One turn moves each row of this set onto another row. After a few examples, where does it send each row asked below?
q_25: [-20  22 -25 -56   1 -13  10  -2   3  -2 -19 -15  33 -10  25  12  -9  10
  14   6  11 -16 -21  25  -4 -17   2]
q_527: [-37   8  -6 -15  12  15 -29  29   7  11 -22 -17 -21  26  29  25   2   4
  25  -1   6   2   2  -4  18  -4 -28]
q_170: [ 15  28   8  24 -23 -10   1  29  14 -32   6 -28  17  28   2  20  19  21
 -20  -4 -26  22  -1  22 -20   6 -28]
q_191: [-38   8  -2   5  -9   8 -42  20  -1   8   8 -27   4  20  28  44  10  12
  20   3   1 -27  -1  -4  20  -5 -34]
q_229: [-28   1  -7 -24   1 -35  28  -5  19 -14   1  -3  13 -34 -18  -5   4   5
  14 -14  18 -42   7  13   6 -15  13]
q_953: [  6   5  19  13  -4   0   3 -11  16 -11  22   8  14  -4 -46  -5  26   4
 -11 -15 -47  22  12   7  -6  32 -34]
q_551: [  6  -6   5   8  11  20 -30 -20  14  19   6 -14 -20  15  -7 -24   8 -10
  -4 -10   3 -41  -9 -34  15  -2   4]
q_995: [  9  17   5  20 -17   2   2  28  22 -33  -8 -28  15  30   1  21  22  13
 -16 -15 -28  28  -6  25 -38  11 -15]
q_189: [  9 -13  22  12 -14  -9   8  14  -4  26  20  46  11   3 -25  10   0  -8
 -18  17   2  17 -20 -12   7   7 -32]
q_498: [ -9  14 -38 -37  -8 -18   5 -12  -1  -9 -13  21  16 -31  -2   6  -8  16
   3   8  21 -32 -11   6 -17  -3  20]
q_493: [  4 -31  31  13 -10 -12  20   9   6  39  38  21  21   7 -27   4   8  -5
  -2 -10 -29  10  -5  -3   7   6 -25]
q_809: [  6  10  16  12 -10  -1   4   3 -15 -36  17  35   4   2 -35   1  21   1
 -17  11 -16  14 -12   5 -20  30 -44]
q_208: [ 23 -24  16 -11  -6   7   8   5 -12  39  16  34  13  13  -6 -11  -9   1
   4   4 -26  29 -24  -1 -14  10 -22]
q_274: [ 14  28   9  17 -12  -4   7  36  17 -36 -14 -25   4  29   0  12  14  13
 -16 -10 -23  32  -4  27 -21   3 -25]
q_367: [-36  17 -20 -37   1 -32  28  11   6 -16   5  -9  25 -12   8  33   9   8
   2   4  21 -39 -14  20  -3 -12  -2]
q_416: [  8  -7  11   6  14  22 -23 -11  -7  10  14  -5 -26  20   6 -29   8 -14
   4  -3  13 -43 -13 -28  11 -10   1]
q_757: [ 10  -1  -2   4  13  12 -28 -11  -1  14  18  -5 -30  19  -4 -11  15  -4
  -4  -3   6 -48  -6 -35  16   2   3]
q_222: [ 18   5  22  -4 -11  17  -5 -13 -10 -16   3  10  20   0 -19 -32   9  -1
   1  -4 -40  31 -11  14 -20  19 -37]
q_641: [-47 -13  -5  -2   5  23 -31  19   5  14 -11 -25   0  27  28  40  17   3
  26 -20  -5 -18  -3  -4 -12   9 -13]
q_790: [-28  13 -25 -46  11 -22  30  -2  19   4  -5 -25  26 -11  11  25   5  21
  15 -19 -12 -27  -2  21  -3  -6  11]
q_346: [ -2   7 -29 -42   2 -23  17 -14  -5   0  13  -8  17 -23  10 -14 -12  28
  29 -14 -11 -34  -3  16  -4 -15  18]

q_416 turns into q_757
q_953 turns into q_222
And these:
q_189 turns into q_493
q_170 turns into q_995
q_527 turns into q_191
q_790 turns into q_25
q_498 turns into q_229

One turn moves each row of this set onto another row. After a few examples, where does it send each row asked below?
q_486: [ -9 -35  19 -15  -3 -10   5 -17 -38 -29   3   0  14 -10 -16   3   8  10
  14 -22  -4  36  10 -12   0 -13  46  -7  12  -3  -6  40  11   4 -20  12
 -24  -9 -29 -18 -26 -17   9  13  17 -11  -9  15 -33 -20 -16   3]
q_817: [ 17 -18 -17  -7  -3  29 -41 -19   4  26   8 -19   9   1 -43   3  -1  -9
  -7   4  17  29  -5   6  -6 -19  15   1 -21 -19 -23 -23  19   4 -27 -18
   6  -9  21 -15 -33  13  18 -24   5  26   6  -5 -15   3 -15 -45]
q_402: [ 19  25   2   6  12   5  12  -1  -3 -15  16  14 -17 -21  23 -19 -51 -39
 -15 -19  -3 -20  21  -7  10  21 -25 -10  -5 -17  16   9 -18   6  22 -28
  41  30  -7  11 -12  -1 -26  -9   3 -12  28  24  20   9   4  24]
q_881: [-16   7  -3 -17 -20  15 -54   1  -2  15  -9  -8  -1 -17 -22  22   9 -31
  15  21  11  11  42  -3   5 -42 -10 -10 -17   9   2 -11  18   3   4 -10
  20   8   4   4  -8  -3   6  -5  -6   1  -9  -1  11 -22 -49 -46]
q_181: [-13   4  -9 -14   3  -5  -1  21  11 -11 -19   8  43  33 -11   3  10  23
  -7 -26  10  -9 -20  16  -6  -2 -23  19  20   2  -3  19 -31  -3  -6  41
 -24  10   5 -16  -9   6 -17  -3  -8  12  -6  -5  -7  19  26 -22]
q_756: [ 18  30   5  -3  19   4   2   1  12  -1  12   5 -35   0  17 -19 -43 -42
 -14 -11 -14 -45  12 -16  -5  24 -15 -13  -8  -1  27  11  -5  16   4 -40
  26   8   0  17 -21   9 -13  10  -2 -25  20   5   2   9   1  26]
q_947: [  0   8  16 -10  -3  14  -4  18   0  16 -23  -3  38  19 -13  -5  42   9
  11  20  12  -7  24   8   8 -20 -37  14  12  18  26   1 -21   6  21  27
  18   8  -7   2  -3  10  22  -1 -11  27  -3  10  21  17 -14 -35]
q_876: [ 29  25   4   0  18  18  20  -9  14 -32  20  12 -23 -33  13 -27 -33 -29
 -22 -10  -6 -32  21  21  -6  29 -20 -16   1   7  28  18  -1  14  10 -28
  29  13 -17  15  -9   9 -12  13  -2 -10  37  25   3   5  -7  23]
q_337: [  7 -14 -19  27   0  17 -39 -30  10  17   1   3   4 -18 -29  12  14  10
  -3  14  11  29   5 -11   0 -23  12  -8 -29 -10  -7 -10  29  -3  -6 -24
 -32   9   9  11 -10   8  15  -8  -9  -4   3  -8 -27  -2 -38 -55]
q_317: [ 24  29  -5 -12   7   4   0   8   3   6   3   7 -39  -4  12 -16 -37 -35
 -18 -11 -14 -47  -5  -3   4  22  -6 -15 -14  -8  38   6 -10  22   6 -44
  17  -1   1  11 -10   7 -11  18 -12 -26  28   4   1  24  -7  23]
q_18: [ 18  24  -6  -4  -4   2   3   3  -8  -3  11   6 -14 -22  21 -16 -46 -36
 -14 -18  -1 -16   9  -2  17  26 -19 -15  -7 -22  23   3 -20  10  30 -35
  41  24  -2   2   1  -8 -35   1   5  -9  26  25  25  22   6  28]
q_312: [ -9 -11   6   1  11  -7  18 -10 -27  27   2   6  60  25 -13 -16   9  28
   5 -28   9  16  -5 -12   1 -12  -2  17  30  -4  14  16  -6  -8  -3  12
 -12  -7 -11 -23 -20   7  15  -3  28  19 -17  19 -11  14  14 -14]
q_225: [-31 -12  -4 -13 -19   9 -24   3  -3 -53  -8 -16   0 -21 -18   9   4  -9
   3 -24   5  16  -1   4   0  11  29  -1  -2  -2 -31  34   8   0 -22  35
 -26  13  -7  -8  -7 -27 -38   3 -13 -14   0 -13 -25 -17  -6 -11]
q_840: [-12 -11 -16  -5  15   2 -17 -23 -14  31  22   4  19 -21 -45   6 -11 -11
   9 -14  15  24   5 -18  -8 -32   9   2  -4 -12  -3   4  17  -3 -24 -31
 -11 -19   3 -19 -34   8  26  -4  24   2 -17  -1 -34  -8 -32 -43]
q_12: [ 25  40   1  -3  20  -4  -8  -5   4  -3   5   5 -41  -2  16 -13 -33 -41
 -25 -10 -15 -38   3 -12   3  31  -8 -19   1  -4  28  -1  -4  19   7 -39
  19   6  -6  20  -5  10  -7   5 -16 -28  18   6   4  21  -1  30]
q_847: [ 28  19 -12 -14  12  10  17  -8  15 -24  19  14 -28 -41  13 -25 -23 -22
 -17  -6   4 -29  11  28  12  28 -15 -22  -8   0  37  13  -7  19  19 -26
  24   9 -13  16  -4  -1 -14  19  -6  -8  36  30   6  20 -11  31]
q_100: [  9 -34  30 -29 -13  21 -17 -11 -16 -37   0 -22 -10   6 -33   5  28  12
  14  -8   2  29   1   1  17   5  58  -7 -10  -4 -40  27  -5  -3 -17   7
 -10   4 -12  -6 -28 -20  12  -5  -9   7   9  -2 -13  -7  -6   3]
q_97: [ 25  31   0   8   8  -6  -3  -9 -11 -17  12   4 -19 -22  21 -14 -40 -41
 -15 -14  -3 -12  19  -3   9  27 -23 -13  -2 -20  16  -1 -23  11  23 -38
  40  21 -12   7  -3  -6 -27  -8  -5 -15  19  23  17  25   9  25]
q_718: [  1 -10  34 -11 -37   8 -23  15 -26 -36 -41 -15  -4  10   2  13  23  -2
  16  14 -11   2  26  -7   4 -24  26  -4   1   8  19  24   5  19  -3  30
   6  13 -26  -7  -2  -8   4  17 -30  -8   4   1   4 -22 -28 -10]
q_241: [-14   3 -16   0  -1   8 -36 -21   3  30 -26 -17   5 -34 -31  -8  -1 -14
  -7  -5  25  40 -13  17  -6  -2   9  12   2  -8  12 -12  19  -2   3   1
   8 -30  22 -20  13   4  31 -14  23  19  -1   3 -11  -7 -33 -41]
q_284: [ 10  -3   8  13   0  -5 -28 -13  -3  28 -12   8  52  45  -5   3  21  46
  -2   4   3  13   4   2  -1 -13 -16   0   6  -4  10  -2 -22 -15  21  -5
 -33  17   6   1  -4   6   5   1  14   9  -7  12  -5  28  13 -34]
q_204: [ 32  25  -6  -4  14   0  13 -16  12 -35  16  13 -30 -38  14 -23 -24 -20
 -20  -8   4 -24  12  22   4  26 -25 -15  -1   3  29   4   3  19  11 -28
  28  14 -23  19  -6   9  -4  12 -17 -10  25  26   9  18  -2  28]
q_504: [  2 -27  26  15 -18   0 -14 -20 -16 -46 -10  -3   5  -2 -12  13  30  44
  22  -2   4  32   9 -14  17  -5  36  -6 -11  -3 -14  36  -7 -12  15   3
 -36  26 -21   2 -11 -24  -4   8  -9 -10   1   3  -5  -6  -4 -11]
q_586: [-12 -22  17 -22 -10 -17 -12  -1 -17 -30 -34 -12 -29 -26 -23  18   1  -2
  20 -22  14  34 -21  -2  18  -6  49  15  -5 -16  -5  36 -14  -7  13  12
  -4 -12  -6 -21  -6 -20  29  -8  -9  -2  -3  -5   6 -24 -24  -5]
q_169: [-20  -1 -45  -8  14   9 -35   1  28   9  10  -5  12 -22 -37  10  -3 -26
  -2  -6  26  10   2  16 -11 -13 -25   5 -15 -11 -18  -6   6   3 -18   9
 -14  -8  22  -3 -33  -1 -17 -14   6  -3  -2  -7 -28  11 -16 -58]
q_44: [ -4 -14  19 -23   5 -31 -20   0   7   8 -31 -14  17  30  -5  -1  20  19
  12 -10  14  16 -16  28  -3   2  -1  12  25   1  25  10 -26  -6  27  28
  -7 -35   8 -16  -9 -12  29   0  32  10 -10  28   1  16   6  -8]
q_221: [ 14 -15  16 -30  -5  10 -17 -10   0  17  -2  -9  42  55 -15  -8  17  39
  -8 -12   9  18 -11  23   4  -8  -1  -1  23   8 -16  -3 -19  -7   1  17
  -3   4   4 -14 -21   9  11 -12  17  36   4  22   6  14  29   0]

q_284 turns into q_337
q_44 turns into q_241
q_756 turns into q_876
And these:
q_817 turns into q_100
q_947 turns into q_881
q_97 turns into q_12
q_225 turns into q_181
q_312 turns into q_840
q_317 turns into q_847

One turn moves each row of this set onto another row. After a few examples, where does it send each row asked below?
q_719: [ -6 -22  42   2  -5  22  -5 -14 -31   0  -8 -20  11]
q_349: [-10 -11 -37  -3 -21 -13 -54 -37  12   1 -28  -4  15]
q_91: [-10  -7  59   5 -24  18 -49 -21  -6   5 -27 -31  28]
q_942: [ -4 -41  40   8  -2  27 -23 -25 -13   7 -12 -28  23]
q_867: [-45   6  -7   3 -19   3 -21  20 -44  -4 -26 -14   2]
q_437: [  9 -22  44 -16 -23  15  -5 -20 -11  -9  -2 -19   7]
q_684: [-58  -3 -30 -13  -8  14 -36  13 -25   1 -20 -18   3]
q_441: [-11  10  -3 -35 -57 -14 -20   5  -2 -17 -15 -15   1]
q_10: [-49 -32 -34 -14 -12  13 -62  -7   2  10 -25 -26  23]
q_816: [-27 -15  56 -30 -16  14 -28  -9 -27   9 -23 -38  32]
q_785: [-22 -21  56 -32 -18  15 -33 -12 -20  13 -23 -43  36]
q_802: [-20   5 -35 -31 -35   3 -39  -7   0 -26 -11 -20 -12]
q_203: [-30 -19 -29 -41 -40   0 -51 -12  22  -3 -16 -20  16]
q_622: [-14   1  61   8 -21  16 -38 -15 -16   4 -25 -27  25]
q_395: [ -2   1  63  -4 -30   9 -40 -20  -1   0 -24 -28  23]
q_871: [-38   8 -28 -42 -35  -1 -27   5  -4 -16  -9 -13  -6]
q_119: [ -8  10  62  -2 -28  13 -32 -12 -13   0 -24 -25  18]
q_430: [-40 -37 -13  16 -13  13 -60   2 -14  17 -36 -31  34]
q_31: [ 10 -40  41 -13 -21  17 -19 -30   3  -3  -6 -24  23]
q_841: [-23 -11  56 -37 -23  11 -24 -10 -24   7 -21 -39  31]
q_747: [-22 -22 -40 -22 -29   6 -63 -22  17 -13 -17 -30   8]
q_461: [-10 -35  -9 -23 -52  -5 -59 -17  25   3 -27 -26  32]
q_740: [-41   3 -39  -8 -12  11 -41   2 -23 -16 -17 -21 -11]
q_469: [-26  -8 -37  13  -3  -6 -51 -25  -9   6 -31  -4  14]
q_178: [-23  13 -32   4  -9 -10 -33 -17 -21  -6 -26   1  -2]
q_13: [-37 -25 -41  -1  -7  18 -64 -11  -8  -5 -22 -29   8]
q_64: [-10  11 -31 -14 -25 -18 -38 -26   2 -10 -21   1   0]
q_417: [-17 -19  57 -39 -25  10 -29 -14 -17  10 -22 -41  34]

q_437 turns into q_31
q_871 turns into q_203
q_178 turns into q_64
And these:
q_740 turns into q_802
q_395 turns into q_91
q_430 turns into q_867
q_816 turns into q_841

